rotation ticks, each row followed by its count of ticks
The counts run from 0 to 448.
137	146	138	166	121	102	148	117	141	111	120	149	122	150	130	120	110	147	132	121	144	122	154	146	143	146	129	116	150	117	147	102	149	95	110	145	122	84	133	114	112	137	127	78	117	134	128	119	149	140	128	131	141	131	120	144	125	145	125	134	129	142	160	123	149	122	129	131	127	110	112	161	112 -> 163
134	141	126	139	117	99	128	140	127	118	113	142	99	107	103	122	135	132	97	117	139	94	123	179	124	143	130	114	107	151	150	100	144	107	108	139	91	137	123	135	121	143	147	116	142	108	95	112	145	123	85	124	135	112	121	147	151	123	111	134	148	134	145	133	133	112	135	140	125	147	131	135	123 -> 389
138	148	136	130	153	101	129	146	128	147	114	131	122	138	153	130	142	104	106	107	120	134	123	103	157	147	166	166	90	150	128	100	106	117	122	121	119	144	124	121	115	155	133	124	135	100	142	130	98	108	122	117	124	115	118	135	128	129	134	118	106	144	87	100	124	116	121	118	104	127	123	127	162 -> 301
111	132	143	147	124	113	112	163	102	133	91	123	102	115	151	142	160	98	140	134	109	125	97	123	142	155	164	131	97	134	136	132	127	137	135	125	99	154	137	107	123	155	141	123	132	110	126	117	99	107	120	109	135	85	131	125	138	144	119	133	117	112	101	130	139	128	119	116	129	154	135	105	123 -> 66
123	144	113	163	112	116	129	141	139	116	123	149	127	118	136	143	129	144	143	61	121	112	159	124	153	142	128	123	126	123	154	112	114	116	102	152	130	124	123	138	136	94	168	117	120	148	131	93	117	118	132	137	132	119	105	116	139	150	153	127	103	97	129	129	162	122	135	112	134	139	115	146	120 -> 117
129	147	140	130	133	131	123	104	116	153	142	135	116	134	111	105	142	145	146	120	129	111	119	114	115	126	117	113	155	131	160	127	173	110	105	156	132	112	97	87	137	131	137	104	144	114	115	149	117	138	128	135	148	143	106	123	117	104	159	138	149	145	132	115	141	147	111	126	121	90	106	149	124 -> 210
133	157	118	125	107	119	109	155	138	128	125	138	125	108	142	127	139	108	135	123	114	146	143	123	130	145	166	141	91	151	148	144	97	111	121	122	130	130	159	144	146	127	132	161	152	161	134	138	122	118	130	116	101	105	155	88	138	121	127	138	107	115	94	146	142	130	136	121	129	154	143	116	110 -> 87
119	147	110	117	138	142	125	140	132	112	117	116	122	112	147	125	124	114	131	115	126	137	150	144	142	143	135	127	81	143	149	152	102	121	121	149	141	132	145	138	122	103	120	154	159	164	121	153	127	128	137	120	107	93	111	83	123	127	104	133	100	111	111	123	134	134	144	110	125	140	141	140	99 -> 95
130	156	114	146	129	121	140	132	146	180	135	122	131	131	146	121	123	106	101	136	89	153	125	97	107	124	106	161	118	114	112	110	120	134	139	130	124	88	135	113	135	136	113	124	129	158	111	124	133	110	133	128	118	95	108	123	126	105	128	106	134	135	86	129	123	145	140	122	99	116	153	115	147 -> 270
144	139	120	123	149	135	134	99	129	149	164	125	113	149	122	120	141	122	131	153	103	127	135	119	83	111	98	118	147	124	145	150	151	153	118	154	140	113	105	113	120	115	111	139	138	130	98	158	136	129	138	132	143	135	111	91	107	94	149	130	152	146	111	146	97	146	145	130	131	94	137	137	123 -> 230
130	154	92	142	139	115	142	134	143	105	128	159	129	133	113	116	136	137	139	74	128	120	162	124	146	155	118	127	123	137	151	109	112	115	98	140	131	133	133	152	128	112	173	129	143	156	122	116	147	116	139	141	112	132	121	116	133	146	148	142	118	105	138	118	155	107	134	106	131	133	127	146	130 -> 122
125	135	118	150	135	120	114	144	103	130	98	121	99	116	162	140	146	110	123	140	118	120	111	127	143	160	138	131	112	124	161	142	143	143	123	140	110	122	127	107	106	139	126	117	135	104	111	109	90	122	127	130	146	69	107	122	139	149	103	104	124	122	121	120	132	145	147	123	125	140	132	122	90 -> 64
127	140	115	151	118	104	114	132	128	100	146	156	151	151	98	125	117	118	137	67	128	123	125	146	140	154	148	115	134	130	151	101	133	130	107	135	130	135	145	124	153	118	159	133	89	140	140	97	105	136	122	130	118	129	126	134	153	131	119	150	105	130	89	147	127	140	124	138	147	147	131	125	129 -> 352
156	131	146	108	110	121	129	118	154	133	150	146	115	133	125	110	105	139	113	153	162	145	144	152	101	130	129	121	138	135	136	127	128	100	102	132	147	89	137	110	136	133	103	107	146	151	113	174	156	141	119	124	121	145	138	127	117	109	123	146	159	128	125	128	141	122	107	151	103	109	128	141	131 -> 182
131	119	137	132	122	125	124	139	144	142	121	112	119	133	163	140	136	109	98	125	95	154	113	98	135	115	131	148	103	115	113	112	89	140	154	130	116	129	138	103	130	123	112	132	121	133	120	123	117	114	134	117	153	85	112	122	128	129	107	102	131	141	90	95	93	134	126	147	106	143	119	115	143 -> 285
131	150	123	148	101	112	123	128	139	143	106	134	101	91	123	101	124	114	120	150	146	124	142	164	120	146	124	115	132	123	156	131	135	99	112	137	123	101	133	139	155	157	147	135	166	112	105	129	159	120	114	94	101	104	140	112	123	105	127	151	151	124	136	148	149	120	127	131	131	112	129	129	95 -> 409
133	129	159	138	112	81	152	124	138	77	124	135	116	138	138	137	122	124	123	121	128	149	165	166	141	115	139	118	142	140	122	122	105	116	116	123	145	140	143	122	118	98	119	116	99	145	118	131	160	136	110	109	151	128	130	127	113	148	115	130	126	138	150	131	127	88	128	128	127	137	118	130	120 -> 146
124	134	134	140	132	153	152	126	133	163	133	124	118	150	129	145	151	142	131	140	88	98	128	128	89	103	116	120	117	128	113	118	156	129	137	151	88	115	100	105	114	134	131	120	116	138	108	137	133	101	149	131	160	129	114	107	120	87	145	127	158	139	109	142	99	146	153	127	137	138	128	129	131 -> 243
116	138	139	150	118	124	124	131	119	153	114	140	129	113	147	127	134	149	166	115	104	126	139	134	114	134	134	115	131	144	154	134	144	106	92	147	128	116	112	122	131	119	144	99	160	144	125	170	139	148	145	147	122	133	110	109	119	103	151	139	129	100	130	130	164	146	134	82	83	96	118	137	127 -> 443
116	147	133	145	112	123	104	122	133	149	131	146	124	103	154	126	160	154	163	114	101	137	134	123	105	113	135	117	140	123	145	113	155	116	114	156	135	120	118	120	158	106	161	110	139	134	140	125	125	148	164	152	123	121	138	110	116	132	162	140	144	106	133	134	152	151	121	101	120	121	108	143	112 -> 445
122	118	132	157	100	110	127	133	140	115	132	131	112	105	120	131	106	116	104	105	149	109	125	179	127	117	114	105	128	120	137	106	125	133	128	149	127	131	130	118	146	102	139	129	98	127	106	98	132	133	93	114	149	97	106	141	149	117	99	132	140	132	133	144	117	121	118	150	148	154	112	130	109 -> 378
119	136	100	147	144	117	117	137	116	159	151	148	124	133	118	130	132	111	115	118	115	121	94	118	96	153	107	129	125	124	121	100	137	164	119	138	131	131	111	118	143	153	144	122	128	123	106	111	121	136	111	137	134	106	112	161	161	122	130	134	152	112	93	141	123	138	120	130	108	145	158	102	156 -> 30
123	110	124	134	146	134	122	121	111	116	164	132	136	171	107	137	130	128	134	104	111	124	99	144	95	120	136	98	134	128	107	132	140	156	121	153	130	141	112	102	126	113	111	134	82	121	111	142	117	158	133	123	159	120	113	135	137	117	101	125	138	133	87	124	91	152	136	132	104	126	132	109	133 -> 11
130	131	129	168	101	92	117	130	121	127	122	146	104	106	128	122	130	122	134	111	143	115	120	146	117	156	128	101	160	112	160	114	152	116	113	141	121	107	129	127	146	140	157	103	125	101	103	96	124	142	111	120	130	100	122	131	128	135	131	133	139	110	147	149	148	121	112	142	126	133	126	113	100 -> 398
118	140	108	130	145	126	137	146	125	130	135	110	99	113	130	111	128	91	103	160	126	120	114	136	112	158	122	141	92	131	121	144	114	151	123	136	143	123	120	125	110	158	107	150	134	108	87	138	136	135	111	106	134	89	106	104	133	136	97	109	133	131	107	127	107	121	128	116	125	139	155	122	98 -> 48
130	138	117	156	112	98	123	133	129	121	141	148	148	132	99	121	83	107	99	88	132	129	141	163	123	157	114	118	136	126	137	122	117	135	108	131	150	125	143	134	154	98	134	145	111	156	108	125	135	143	100	119	114	130	110	142	157	107	107	139	122	131	102	151	127	132	122	144	117	135	142	110	119 -> 364
140	120	124	141	109	120	114	115	137	133	114	137	103	109	151	128	122	126	125	158	142	139	142	163	102	136	141	94	144	126	158	147	138	119	116	144	135	95	136	141	138	111	116	117	160	118	100	152	149	144	123	131	132	106	126	87	113	114	108	129	156	110	139	160	137	131	159	142	115	120	132	130	101 -> 417
123	143	133	146	108	108	139	123	162	94	145	142	123	110	130	126	133	118	135	99	144	142	171	139	140	124	121	123	146	126	127	114	86	124	114	129	153	137	141	147	152	106	160	135	111	160	138	102	156	121	127	109	126	135	141	99	119	153	156	140	126	128	134	152	142	91	118	117	150	152	123	128	118 -> 133
125	153	121	143	134	110	132	155	95	144	98	125	103	111	143	141	135	105	127	135	114	117	114	133	142	166	166	145	91	143	144	147	139	117	111	136	102	131	128	117	85	154	119	118	139	104	121	138	104	125	112	119	125	98	123	114	136	128	117	111	98	109	109	136	149	132	141	95	109	128	146	126	116 -> 68
125	136	106	149	117	98	126	118	145	98	153	136	132	113	109	107	104	89	132	97	158	122	141	165	122	134	124	117	135	122	131	121	125	136	116	141	161	114	132	131	144	110	132	144	81	139	126	100	118	156	110	105	107	114	134	123	137	128	108	132	113	131	110	154	121	114	103	126	145	153	131	122	102 -> 366
135	139	147	130	125	135	118	104	121	162	145	143	124	125	124	125	142	139	145	120	132	111	117	116	107	115	117	120	157	126	159	109	180	115	118	150	129	117	102	92	152	127	151	103	130	99	118	130	100	140	139	136	146	141	125	131	116	113	158	144	156	137	124	131	137	143	101	131	127	105	102	151	125 -> 211
135	143	142	126	163	114	135	122	119	146	136	129	119	136	133	134	162	105	160	129	80	144	119	110	85	132	138	148	131	122	97	103	135	142	141	111	118	116	121	111	104	148	129	109	109	155	126	129	121	122	144	138	122	128	143	131	116	123	144	118	127	121	96	147	124	125	124	102	105	131	157	96	165 -> 260
123	161	110	158	122	122	106	135	129	138	110	135	130	106	164	132	117	99	132	125	124	153	148	115	136	157	138	139	117	115	167	162	125	137	118	143	143	107	147	133	143	111	123	136	143	135	137	129	98	136	136	135	103	88	115	95	133	131	115	111	104	109	103	151	145	147	145	116	131	125	142	126	100 -> 84
134	144	117	148	141	116	131	127	136	158	129	131	126	150	140	121	159	123	148	116	63	131	112	89	98	119	120	140	138	105	119	88	167	134	143	137	103	97	115	103	130	153	137	110	98	144	124	102	121	124	160	142	129	106	125	126	127	120	149	122	137	139	106	130	113	156	130	120	120	125	131	118	133 -> 258
125	138	121	137	145	106	121	136	104	140	145	132	117	126	108	132	138	108	150	112	113	120	95	138	87	147	142	133	123	138	101	118	138	147	125	125	133	137	106	110	117	144	126	116	87	111	123	121	111	158	110	133	129	123	130	153	144	130	121	124	127	121	88	147	116	125	103	111	102	144	158	88	145 -> 26
124	143	109	148	150	124	119	123	117	99	124	142	156	161	118	135	112	122	128	81	124	135	130	150	158	152	146	120	115	128	155	113	141	148	118	136	133	148	125	112	126	110	138	115	92	132	136	110	92	146	136	132	126	106	115	136	146	142	99	147	95	135	112	127	132	148	133	122	140	133	115	148	116 -> 345
120	129	107	138	110	108	129	135	142	97	156	136	127	114	89	109	116	102	131	92	166	119	139	168	118	142	130	110	126	133	117	111	109	127	121	131	146	137	135	140	151	119	150	142	91	146	121	102	140	141	111	100	109	124	131	120	129	118	118	148	118	119	107	149	119	108	98	136	141	152	133	116	104 -> 367
125	132	109	151	157	128	134	127	127	156	118	130	126	137	156	139	122	117	121	105	143	128	136	95	164	168	137	154	113	117	136	132	117	133	114	138	124	115	114	124	102	142	133	107	142	103	139	121	86	125	129	121	134	107	93	118	122	139	133	99	98	116	99	106	140	121	127	118	108	117	131	130	158 -> 303
131	139	121	136	133	107	120	118	130	104	136	146	147	126	105	137	101	92	125	89	140	151	139	167	122	153	121	124	131	133	145	117	118	157	119	119	156	148	142	133	155	97	145	126	99	153	131	105	112	146	104	130	110	119	132	147	151	130	111	146	118	121	107	169	139	124	109	129	127	142	151	119	132 -> 359
127	114	155	158	124	109	154	110	127	97	112	154	128	146	130	138	119	142	128	118	142	138	150	168	153	145	117	103	151	120	142	111	131	127	107	131	119	113	120	122	95	118	128	80	114	143	115	117	138	129	125	131	159	123	118	153	120	148	109	134	142	121	169	131	158	116	137	137	124	121	126	150	148 -> 157
135	128	121	132	158	118	129	133	118	144	114	129	117	138	155	147	131	124	107	106	112	139	112	98	158	149	135	150	101	128	138	109	119	137	124	134	115	129	118	113	86	129	114	111	143	105	125	132	95	127	128	136	140	100	88	131	130	148	109	99	114	124	100	90	118	126	146	123	96	121	135	135	158 -> 297
147	149	133	131	126	79	121	130	121	131	120	138	102	98	121	109	133	102	130	138	145	127	133	167	97	159	156	125	140	146	156	121	152	103	103	125	125	123	126	147	130	144	134	103	138	101	109	128	149	143	100	124	106	124	151	124	125	121	128	133	139	112	141	150	145	95	125	121	112	125	148	119	119 -> 401
123	116	174	138	91	123	117	137	120	126	101	124	114	96	163	147	145	121	138	157	125	134	126	176	106	97	159	103	121	142	127	138	131	105	131	136	117	135	143	107	152	104	130	113	134	122	120	149	128	127	133	116	145	111	143	110	116	117	116	137	148	107	135	153	140	140	129	122	118	138	114	129	118 -> 426
130	145	126	140	123	113	98	140	109	119	104	154	117	118	156	144	141	98	136	125	108	163	125	116	138	174	147	132	117	126	175	157	122	160	123	121	131	131	139	124	139	127	133	124	154	133	133	128	94	124	123	141	109	86	135	121	138	146	124	126	116	99	108	159	160	142	138	119	120	133	148	105	138 -> 78
132	137	138	108	134	151	138	114	126	154	155	128	111	123	110	133	148	115	134	151	119	117	140	121	79	104	120	137	137	137	117	139	130	136	120	131	139	128	103	116	143	131	137	141	141	135	115	155	131	107	131	110	132	156	137	105	107	82	165	150	163	135	98	162	115	122	116	120	130	120	141	123	143 -> 228
